Rows are one point carried round by a steady rotation, each followed by how many steps it has turned.
The counts run from 0 to 1126.
[  2   3   8 -13  23  17   3  -6   3 -21  12  -5  -9  20 -16   4  12 -17
 -26  14  12  12  -1  13  -8  11  -7  20  12 -11  -4   1  13 -13 -12  11
  -9 -14   6   3  -5  -1  -3  -9 -21   2   4 -32  40   4 -11 -10   0   0
  -5 -12   5  20  34  25  -3   2 -20 -19  31   0  -1 -20  43   8  -2   1
  -2   0   5  46 -22 -15   9 -17  18  -7  15 -10   3  -7  -1] : 615
[ -1  -1   6 -13  26  12   3   0   6 -15  -4   1  -7   8 -24  -2   9 -14
 -30   9  17   2  -6   9  -8  15  -9  24   5  -5  -2  -4  12  -7 -10  13
  -9  -8   8  -3 -10 -15  -1   1 -26  -2  15 -21  36   4 -17 -18   8   3
  -6  -3   5  14  31  19   0   2 -16  -7  35   8   0 -28  45   1  -1  10
  -6   1   5  52 -18 -16  10 -12  19  -3  11 -18   0  -3  -2] : 1033
[ -9   9   2  -9  15   1  12 -28  27  -8   1  10  14  -1 -15   6  12 -20
 -15   5   5   7  -3  -9  13  12  -1  20   4 -17   4  -4  12  16  -3   6
 -14 -19 -17   8 -15 -17   8  -3 -13  -4  -4 -32  21  14  -4 -23   5   0
   1 -17   4  32  19  19  11   2  -8 -19  19   6   7 -34  35  -1   8  19
  12  16  -1  43 -16 -19   8 -17  18 -13  15 -29   7  -7  -7] : 601
[ -4  -1   8 -17  27  19   1  -2  15 -24  -1   6   1   7 -18   7  10 -22
 -28  14   3   3  -3   9 -13   9 -10  22  11 -10  -6  -2   5   1  -9  17
 -25 -11  -3  13 -11  -9   5   1 -19  -4  -9 -20  27   6   1 -26  -3  13
  -4 -11  13  27  23  15  -5  -4 -17 -17  27   7  -5 -34  28  11 -12  14
  12   7  -5  52 -20 -19  -2  -5  12  -8  17 -18  15  -3 -17] : 661
[  1  -4   8 -11  20  13   2  -1   5 -16  15  -3 -17  21  -7 -11  13 -11
 -11   4  -4   9  -2   8   8   5 -23  16   6  -8  -8  -1  14 -14  -8  18
  -8 -20   1   4  -4  -3   3  -1 -23  -4  -1 -24  33   4  -7  -9   4  13
   0 -15  15  15  37  38   6   5 -22 -16  23   3  -1 -32  41   3 -10   3
   5   2  -2  46 -33 -21   8 -16  12  -9   9  -4   7   2   5] : 91
[-14   4  -5  -2  16  12  -8 -22  14 -21  -2   5   4   9 -16   8  12 -19
 -21   6   0  19   0   5  -1  25   0  22   8 -15  12  -5  21  10  -4   9
 -18 -22   1   8  -7 -11   8  -9  -9   4   2 -17  20   9  -2 -12  -2   0
  -4 -16   3  23  31  25  -6  -3  -9 -28  34  -5   9 -32  25  -3   1   7
  16   8  -3  46 -13 -14   2  -7   9 -14  18 -29  22  -3 -17] : 52
[ -5   0   8   1  19  19  -6  -2  16 -16   4  10  -5   3 -19   3  19  -6
 -19  11  -7   9  -2   5  -6  11 -27  15  10 -16   3   3   7   2  -6  18
  -5 -25   5  20 -11 -11   9   0 -16  -2 -11 -22  21   5  -4 -18   2  16
  -5 -16   7  18  34  19  -2   9 -30  -9  25   8  -6 -44  20  -2 -10  10
  14   6  -6  41 -27 -23   7 -10   5 -13  20 -15  18  -9  -4] : 663
[ -1   3   5   5  17   9   1 -15  18  -3   7  10  -1  11 -19  -6  14  -4
 -10  -3  -1  10   9   3  13  21 -30  10   3 -15   4  -2  19   9   0   3
   2 -21  -8   5 -18 -25  11  -2 -18   5  -9 -29  17   2  -5  -8   7   8
   9 -17  13  20  34  30  17  12 -22  -6  19   5   5 -40  39 -11  -5  19
  12  16   2  36 -23 -17  11 -15  12  -8  18 -18  11  -3  -1] : 385
[ -2  -1   6 -15   9  13  10  -5  18  -7  11  -1 -14  13 -13 -12   8  -8
 -11   6  -1   4  -1   1  11   2 -18  19   5  -9  -8  -5  17  -3  -6  19
  -9 -24  -3   6  -7  -3   2   3 -26  -5   1 -30  34   6 -10 -17  11  14
  -7 -11  13  13  40  34  13  14 -16 -17  18   9  -6 -32  38   3   0   7
   8   7  -3  47 -25 -23   7 -23   9 -12  10  -3   4   0   8] : 247
[ -3  -2   2 -11  22  15   5  -3  23 -13  -6  15   4   7 -28  -3  15  -9
 -25   5  10   5   4  16  -5  18 -14  16   8 -13  -6  -7  22  11   1   6
   0 -12   0   5 -15 -17  -6   3 -23  -3  -8 -28  29   1 -13 -15  14  13
  -3  -8  15  17  30  16   5  12 -14  -8  29  13  -3 -33  42  -4  -6  25
  -1  11   3  48 -14 -14   8 -14   9 -12   9 -14   8   1  -8] : 1113
[-13  -2   0  -8  -4  13  -3  -7   5 -12  13  -3  -6   7 -11  -8  18 -14
 -26   2   3  11  -5   2   6  12 -17  11   3 -12   4 -11  18   6  -8   8
  -9 -22  -2   1  -4 -12  10   1 -21 -10   3 -21  29   2 -17 -20  13   9
  -9  -9   6  11  34  35  -3   6 -15 -19  27   5   4 -48  24  -1  -2   4
  14   4  -6  39 -17 -26  10  -9   6 -15  33 -17  12   2   3] : 135
[ -1   2  -1  -5  21  11   7 -14  -2 -15   7  -5 -12  16  -5 -11   0  -8
 -12  -2  -2   3   3   0  18  19 -13  18   6  -8   5  -2  14  -5 -10  12
 -17 -19  -7  -3  -6 -19  12  -3 -19  -3  13 -22  28   5   0 -12   2   1
   7 -13  18  18  34  38  11   2 -13 -21  21  -2  11 -38  49  -3  -4   5
   8   5  -3  39 -29 -19  12 -13  21   2  15 -23   8   4   1] : 178
[  4   5  11  -1  30  11   1 -17   4 -13   2   4  -3  12 -13   0   2 -10
  -7   4   0   2   1  -7  13  17 -19  23   8 -13   3  14   4  -9 -11   8
 -10 -23   1   9 -14 -21  14  -4 -11   2   8 -27  17  11   2  -3  -2   2
   8 -18  15  27  33  24   9   3 -27 -11  23  -3   5 -31  42  -1  -1   6
  10   7   5  40 -26 -17  12 -18  27  -1  10 -23   7 -12  -1] : 307
[  0   1  14  -5   8  20   1  -7   7 -11  21  -2  -5  13 -14  -3  14 -10
 -26   1   8   8   3   2   5   7 -18   9  11 -20  -3  -2  12   0 -10   5
   2 -15  -4   4  -6 -10   4   1 -25  -6   3 -36  34   5 -14 -10  10   1
  -5 -13  12  14  39  29  13  15 -21 -18  25   0   0 -35  36  -4   4   2
   5   8   3  38 -22 -20  19 -25  14 -14  20 -10  -5  -6   9] : 13
[ -7   4   4 -11  22  12  -5 -16  22 -13   1  13  -6   5 -18   7  17 -13
 -13  16  -6  15  -7  -8   1   5 -10  30   9 -17   5   5   8   2  -4  23
 -19 -26   5  23  -3  -5   9  -4 -11  -1   5 -26  25  15   0 -16  -1  11
 -12 -16  -2  24  37  19   7  11 -22 -18  23   2  -6 -28  27   4   5   2
  13   2  -1  51 -18 -24   4 -14  10 -18  13 -14   8 -13  -6] : 767
[ -9   9  -5  -2  20   6   0 -29   9 -14   0  10   2  13 -16   6  13 -22
 -18  11   7  22  -2   9   0  24   1  27   8 -15   9  -1  25   4  -7  11
 -12 -23  -2   1  -6 -16   5 -13 -10   3   1 -24  27   9  -3  -6   2 -10
   4 -13  -3  27  28  26  -2  -3  -8 -22  27  -4  13 -19  39  -3   9   8
   8   6   5  42 -13 -13   0 -10  15 -14  11 -25  18  -3 -13] : 808
[  2   4  14  -4  11  15   7 -11   5 -10  22 -10   2  18  -5  -4   9 -16
 -22   0  11   6  10   2  16  13 -17   8   7 -15  -1  -2   8   4 -11  -2
  -1 -13 -16   0  -8 -16  11  -1 -21  -6  -2 -36  29   6  -7 -12   5  -4
   7 -14  19  18  33  31  13   4 -19 -18  17   1   8 -38  44  -2  -4   9
   6  14   1  35 -27 -17  15 -22  24  -2  20 -17  -3  -3   6] : 700
[-11   1  -4 -10  18   7   7 -11   2 -16   3  -1   1  15 -11  -8   5 -19
 -25   3  12   8   1  17   2  23  -2  18   3  -5   0 -12  21   1 -10   8
 -18 -16  -7  -9 -10 -16  11  -5 -22  -4  -1 -18  28   2  -7 -16   4   4
   7  -5  15  20  23  31  -4 -10  -2 -19  27   4  11 -34  43  -2 -13  17
   9  10  -2  44 -24 -18   3  -3  17  -2  19 -26  16   6 -11] : 259
[-10   5   5  -7   2   7  12 -20  18  -9  16   8   1   5  -5   0  21 -19
 -18   6  -4   8  -5  -3  13   3 -20  15   0 -17   1  -7   8   9  -8  12
 -12 -22 -18  13  -8  -9  14  -2 -16 -11 -14 -27  24  12  -2 -29   8   9
  -1 -16  10  20  22  32   4   1 -16 -20  13   6   3 -46  19   0  -5  11
  23  11 -10  35 -24 -23   9 -12   9 -15  21 -21  16  -1  -2] : 368
[ -7   2   1 -11  19  10   7 -11  16 -16   2   7  10   5 -13   2   7 -14
 -22   7   4   1   3   6   4  16  -8  19   6 -11  -2  -6   8  10  -3   8
 -18 -13 -14   9 -15 -18  14  -2 -16  -6 -11 -23  19   5   4 -28   1   9
   7 -15  22  29  17  19   3  -6 -11 -20  20   4   3 -39  31   1 -15  21
  17  17  -7  41 -22 -20   2  -4   9  -6  17 -26  14  -1 -16] : 340
[ -4   7  10   1  12  10   7 -17   9  -3  12   2  -6   7 -17  -5  19 -11
 -21   1  12  12  -1  -2  14  11 -15  12   1 -19   3   3  14   0  -7  -1
   5 -18  -7  -6 -10 -20   3  -2 -22  -6   7 -36  33   5 -15  -6  13  -7
   0 -14   6  15  37  32   9   6 -22  -8  17   1  10 -35  49  -7   7  11
  -1   8   8  36 -21 -15  20 -23  21  -7  17 -17   0 -11  12] : 1118
[ -8   5   0  -2  13  11  -2 -15   6 -15   4   7  -8  11  -9   3  14 -11
 -15  10 -11  15  -8   0   3  15 -21  23   3 -11   7  -5  13   1  -4  22
 -22 -29   2  14  -6  -9  18  -3 -13  -2  -3 -19  17   8   1 -20  -1   9
  -2 -18  12  21  32  32   0   4 -18 -22  27   0   2 -46  20   2 -10   3
  24  10 -10  39 -27 -26   3  -5   9 -11  24 -23  23  -2  -6] : 133
[ -8   2  11  -4  11  18  -7  -8  17 -17   7   8   8   1 -18  10  19 -12
 -28   5   2   5  -1  -5   0   8 -16  16  10 -19   3  -1   3  12 -10   7
  -8 -17  -3  18 -12 -18  11   5 -15  -3  -6 -25  20  11  -3 -26   3   9
  -7 -17   9  26  28  15   4  11 -20 -14  25   5  -4 -44  15  -3  -2  12
  14  12  -5  44 -15 -26  10 -11   9 -16  27 -24   6 -12  -5] : 1106
[ -5   0   0 -10  30  11   5 -15  10 -21  -3  -2   9   9 -15   6   0 -19
 -19   2   5  -1   2   1   2  21  -1  23  11 -13   4   0   8   5 -10   6
 -23  -9  -7   4 -12 -19  11  -4 -13  -3  -1 -24  22  11   4 -15  -5  -2
   6 -13  18  32  24  21   6  -6  -9 -21  30  -2   7 -29  33   1  -4  13
  13  11  -3  48 -18 -17   4 -10  17  -1  15 -31   8  -2 -17] : 783
[-10   3   2 -18  10   4   7  -8   2 -15  12  -5 -14  11  -5  -7  15 -18
 -21  11  -3  12 -11   9   5   2 -13  22   1  -5  -5 -10  14  -6 -10  21
 -27 -23  -4   3   0  -2  12  -5 -21 -10   1 -18  33   4  -8 -26   3   8
  -3  -5   9  14  27  40  -3  -3 -12 -23  19   6   3 -38  32   5  -8   2
  12   4 -11  41 -33 -23   2  -4  14  -6  22 -15  14   1   0] : 370
[ -9   6  -8 -11  15   2  10 -15   2 -19   4  -2  -3  17  -7  -4   6 -21
 -20   7   8  13   1  16   6  20   0  22   4  -6   0 -11  23   0  -7  11
 -25 -18  -5 -11  -6  -9  10  -8 -18  -5   1 -18  33   3  -5 -15   5  -4
   5  -7  11  22  24  38  -4 -11  -2 -23  30   0   9 -31  42   3  -6   9
  11   7  -6  44 -23 -20  -2  -4  17  -1  12 -22  18   6 -10] : 50
[  3   3  14 -15  12  18   9  -4   4 -14  17  -8  -5  19 -13  -5   9 -14
 -27   4  16   4   5  11   6   8 -10   9  11 -13  -5  -3  14  -4  -9   2
  -1 -11  -7  -5  -9 -11   0  -1 -26  -7   4 -36  39   0 -14 -15   7  -1
  -1 -11  18  16  32  28  11   6 -18 -19  23   1   2 -31  45   2  -2   6
  -1   6   1  43 -22 -16  16 -19  20  -2  16 -11  -5  -5   5] : 14
[  2   2  11 -13  28   5  10 -10  19 -14   5  10 -13  10 -11  -1  15 -11
  -8  16  -8   6  -9   2   2  -1 -25  27   1  -7  -4   2   4  -6  -5  29
 -15 -23   1  15  -7   0   5   1 -18  -2  -6 -25  28   9  -1 -21   4  17
  -4 -13  10  16  33  26   5   8 -27  -8  15   8  -7 -35  33   6  -9   7
   9   1  -2  46 -30 -21   4 -15  14 -10   5  -8  16  -4   1] : 481
[ -4   2   1  -2  26  19  -5  -6   1 -15   4   7 -12  15 -18  -1  15 -10
 -22  11   8  17   3  20  -7  24 -22  17   8  -8  -1  -1  22  -9  -4  10
   6 -20  11  -2  -7 -15   1  -8 -22   4   2 -22  32  -3 -15  -1  11   4
  -1 -11   0  10  38  30  -6   4 -23  -6  32   1   4 -32  41  -3  -3   8
  -3   4   7  42 -23 -12   8 -10  13 -10  16 -14  16  -1  -1] : 302
[ -3   4   3   1  19  20  -4  -7   9 -12   2  13  -1  10 -26  -2  16 -10
 -24   9  13  16   7  18  -5  28 -15  17  10 -17   4  -4  27   6  -2   1
   8 -18   6  -1 -14 -21  -2  -2 -19   3   0 -28  28  -1 -14  -4  10   3
  -1 -10   4  16  35  21   1   9 -16  -7  35   3   2 -30  43  -7   1  16
  -3   8   6  45 -12  -9   7 -14  11 -15  14 -15  11  -4  -5] : 303
[-11   6  -4   2  19  16  -6 -21  14 -14   1  12   6  12 -17   5  12 -14
 -17   6   1  20   7  14  -3  32 -13  19   9 -18   7  -4  27  10   0   4
  -5 -23  -5   5 -13 -21   9  -8 -11   8 -11 -20  17   2   1  -7   2   0
   6 -18   8  27  27  24  -1   1  -8 -19  29  -2  11 -36  32  -9  -5  14
  13  13   0  43 -18 -15   3  -9   9 -13  19 -25  25  -1 -12] : 861
